In the rows, 128 means zero.
Each path below is one point turned by a fixed rotation once a step. After each direction that follows a path, write how fast that rotation turns it, in degrees a step (0 if it stays still).
Each turn is a multiple of 5 degrees from 10 to 175, or 0.
Each row of a path follows its step; steps can be skipped.
Rotation 1:
step 13: [127 129 126 119 123 114 124 121 128 122 127 130 137 133 131 117 120 124
 127 130 126 129 128 142 130 125 134 129 132 126 121 134 124 126 127 124
 116 140 133 126 123 126 136 130 135 118 129 128 128 136 127 122 133 136
 126 123 127 128 137 117 124 134 126 129 127 134 125]
step 17: [135 141 130 128 127 119 136 129 125 118 125 126 126 131 130 138 127 115
 130 125 134 127 132 133 129 127 136 124 128 121 127 128 127 120 131 125
 140 122 128 126 113 134 121 130 137 130 123 125 124 117 120 134 131 137
 120 132 130 134 129 124 121 132 134 128 129 132 128]
step 18: [125 131 116 127 136 114 134 125 131 128 136 124 123 111 129 127 126 124
 135 129 135 129 138 125 129 131 137 124 127 133 127 127 125 128 136 127
 124 119 129 129 127 127 123 120 137 135 132 129 125 126 137 121 129 134
 123 130 121 121 133 124 120 135 120 127 135 126 120]
step 20: [135 138 132 122 131 123 129 127 118 126 141 119 126 125 124 130 132 124
 126 131 129 139 134 135 127 124 131 129 132 118 128 137 127 135 125 130
 131 127 127 129 117 128 125 131 121 128 122 128 137 127 136 127 141 141
 125 124 129 127 123 123 131 140 135 125 133 127 124]
step 23: [131 125 128 138 123 124 126 124 122 133 141 130 133 128 134 127 119 124
 126 133 128 135 132 121 135 125 133 137 128 136 121 138 125 131 130 121
 133 130 118 128 123 125 123 125 123 123 124 122 127 132 137 139 136 141
 123 127 128 124 121 132 126 132 135 122 123 120 127]
step 25: [123 130 140 126 138 126 128 123 114 130 130 133 138 125 128 135 121 125
 129 126 138 129 135 127 135 122 131 125 119 130 120 132 123 117 132 129
 130 132 131 128 125 129 127 141 130 130 126 131 126 122 139 130 126 131
 122 140 127 124 131 124 119 121 126 126 135 132 133]
step 26: [121 124 123 132 127 115 126 127 125 130 133 132 132 120 126 134 125 128
 132 133 132 132 130 117 133 131 132 134 126 127 131 141 136 125 140 120
 131 123 122 129 121 126 142 129 135 128 124 116 128 116 131 128 132 129
 132 125 131 129 119 128 121 126 122 118 130 125 133]
step 28: [125 125 136 119 128 132 133 123 122 122 129 123 136 120 124 126 125 119
 139 131 140 124 129 123 126 120 123 127 128 129 135 129 125 122 125 126
 126 125 117 141 113 124 126 136 123 125 123 127 134 116 126 131 126 131
 125 136 122 127 125 118 131 131 133 126 132 128 132]
step 41: [132 125 129 128 129 124 115 122 127 126 130 130 125 131 124 120 131 135
 130 128 119 123 128 127 134 130 126 130 130 128 118 121 125 125 136 119
 127 133 132 122 125 118 124 137 114 122 124 129 123 129 135 117 134 125
 124 137 121 138 132 121 121 129 132 120 129 138 133]
[128 129 128 128 126 129 128 127 128 128 129 127 126 126 128 130 130 127
 128 127 128 128 126 128 128 126 127 127 128 130 128 127 128 130 128 128
 129 128 131 129 129 129 125 126 131 131 129 125 129 129 128 131 129 127
 129 129 127 128 128 125 128 127 126 128 128 128 128]
115
[130 128 129 130 128 129 127 129 129 126 129 128 126 129 129 127 127 129
 127 129 129 127 128 126 129 128 125 128 129 129 125 129 129 127 129 128
 126 132 128 128 128 128 129 126 129 127 130 130 128 130 130 129 129 129
 127 128 130 130 128 128 126 126 131 129 126 129 128]
40
[128 129 129 128 126 129 128 127 128 128 129 125 127 128 128 125 130 129
 128 128 127 129 128 128 129 128 127 127 128 129 128 128 127 131 130 127
 127 129 128 127 127 127 130 130 126 126 127 128 129 126 126 128 127 125
 131 128 129 127 128 125 128 129 130 127 129 126 128]
55
[129 128 128 124 128 128 126 128 126 126 127 128 127 130 127 128 128 128
 127 130 129 127 128 129 129 127 131 127 128 128 127 127 127 127 126 126
 128 127 132 127 126 127 129 127 129 128 126 130 129 127 129 128 129 128
 128 128 128 129 128 128 129 125 129 128 130 130 129]
90
[131 127 125 129 130 130 127 128 129 126 127 126 127 129 128 129 130 128
 131 127 126 129 127 128 126 127 127 127 128 129 128 129 130 129 129 128
 127 127 126 128 127 130 127 128 126 129 127 130 130 128 129 126 129 129
 127 127 125 130 128 127 129 128 128 127 131 127 128]
35
